In the data rows, the value 128 means zero.
Some points, one per row:
[ 88  78 180 145 179 173 101 100 109 109 186 140]
[129 216 102 104  97  84 212 237 164 135 108  97]
[140 227  96 116 107  96 105  91 100 108 210 173]
[109 227 104 118 100 101  90  94 112  91 154 102]
[ 87  93 164 151 159 148 115 101 189 238 103  98]
[169 178  98 110  98  87 111 109 202 215  99 105]
[ 85  84 176 146 192 200 239 255 134 107  99 103]
[180 174  97 104  97 105 159 169 181 173 102  94]
[195  90  85 102  90  97  89 102 102 109 142 195]
[188 140  85 116  92  99 103  96 116 108 129 193]
[173 185  98 111  88 103  89  87 116 149 106  93]
[146 221  92 114  93  99  99  98 106 106 162 222]
[201  99  92 113  99 100  92 101 106 107 134 222]
[ 90  96 165 148 139 137  91  90 101 107 198 164]
[ 91  82 179 146 168 167 248 251 137 104 113  92]
[206 104  83 112  97  89 103  91 103  99 116 175]
[ 95  72 180 153 214 187 167 192 186 142 113  88]
[185 139  82 103  93  98 164 137  99 115 100  96]
[214 112  99 111  93  98  90  92 110 124 110  91]
[170 181  86 110  94  99 101  98 106  98 193 142]
[ 91  87 175 144 162 164 189 157 107 109 106  99]
[ 83  81 173 157 192 183  91  94 113 108 149 221]
[208 114  87 113 105 103 137 142 197 179 113 110]
[ 96  62 165 149 197 191  96 100 116 109 117 192]
[128 216  93 116 100 103 185 155 117 117 103 101]
[ 89  65 147 136 192 184 105 102 106 100 202 130]
[120 213  98 113  97  98  91  97 110 109 195 166]
[ 90  85 171 142 171 174  94 105 124 156 107 102]
[178 162  90 108  96 109 133 144 207 188 113  99]
[200 103  98 109  91  97 228 235 141 119 109 102]
[ 87 151 131 120 108 110  97 102 105 120 139 110]
[ 85  83 176 159 162 155 190 224 167 121  99 105]
[177 168  97 111  86  93  95  91 116 134 106 101]
[ 95 130 136 130 115 115 105 105 112 108 154 112]
Here are 10 more points, each followed by its number:
[ 91 110 142 139 121 130  96 100 112  97 193 171] 0
[ 84  79 183 151 167 167 247 255 126 112 108 100] 1
[ 87  87 180 146 171 175  93  95  95  98 196 168] 2
[113 206 102 106  96 101  94 101 113 122 114  83] 3
[209 114  87 110 102  90 249 255 127 119 103  95] 4
[191 122  89 109  90 103 170 146 111 106  93  98] 5
[ 90 167 115 125 104 109 110 111 111 105 129 102] 6
[135 181  91 115  95 102  97  87 109 104 186 203] 7
[107 216  93 121  92  88 106  95 114 111 131 105] 8
[181 173  90 110  83 112 175 155 103 102 122  94] 9
Which three of these numbered points are nearest to each point below, ignoring the 2 directions in which the first points spread most? Their numbers follow each, nearest first.
[100 207 112 112 103 100 157 185 179 139 115  97] > 8 6 7
[147 191  77 115  86  99 102 113 110 116 136 199] > 7 1 0
[ 96  92 198 151 183 178  83  95 102 104 113  95] > 3 6 8
[ 92  98 161 143 129 126 173 176 182 151 108 101] > 0 2 6
[ 91 101 167 151 135 134 105  98 111 101 176 125] > 0 2 6
[ 87  81 183 154 188 185  90  94 128 173 102  89] > 3 6 8
[209 116  94 114  94  96 156 143 109 105  98  91] > 5 9 4
[ 92  81 170 147 194 194  91 107 114 113 184 131] > 2 0 9
[201  95  81 106  96 101 248 255 119 105 107  96] > 4 5 1
[ 93  78 151 149 186 190  99 110  97 104 182 148] > 2 9 0
[109 216  93 104  91 106 104  90 115 111 112 148] > 8 6 3
[185  95  82 108  83  86 107  99 111  90 117 106] > 5 9 4
[194 130  86 116  90 102 101 101 121 109 107  93] > 5 9 2
[191 138  92 118 101 100 100  97 121 102  99 143] > 5 9 2
[130 173  89 105  87 101 100 106 105  98 142 113] > 6 8 3
[ 83 112 160 139 127 116 122 141 210 204 102  96] > 0 3 6
[106 161 132 123 113 115  99  87 136 187 106  93] > 3 6 8
[161 191  96 110  93 104 202 179 106 113 105  97] > 9 1 2
[ 88 101 172 146 142 133 255 255 128 111 111 106] > 1 7 0
[211 131  96 105  96 102 255 255 119 106 107 104] > 4 1 9
[201  97  90 108 101  92  96 101 107 105 170 218] > 4 5 1
[110 212  94 113  95  98  94 102 114 103 123 164] > 8 6 7
[ 95 203  98  94  93  84 119 101 102  94 116 149] > 8 6 3
[205 121  78 103 106 102  89 102 114 104 123 164] > 5 4 2
[177 171 104 127  89 106 255 255 130 115  96  99] > 1 9 4
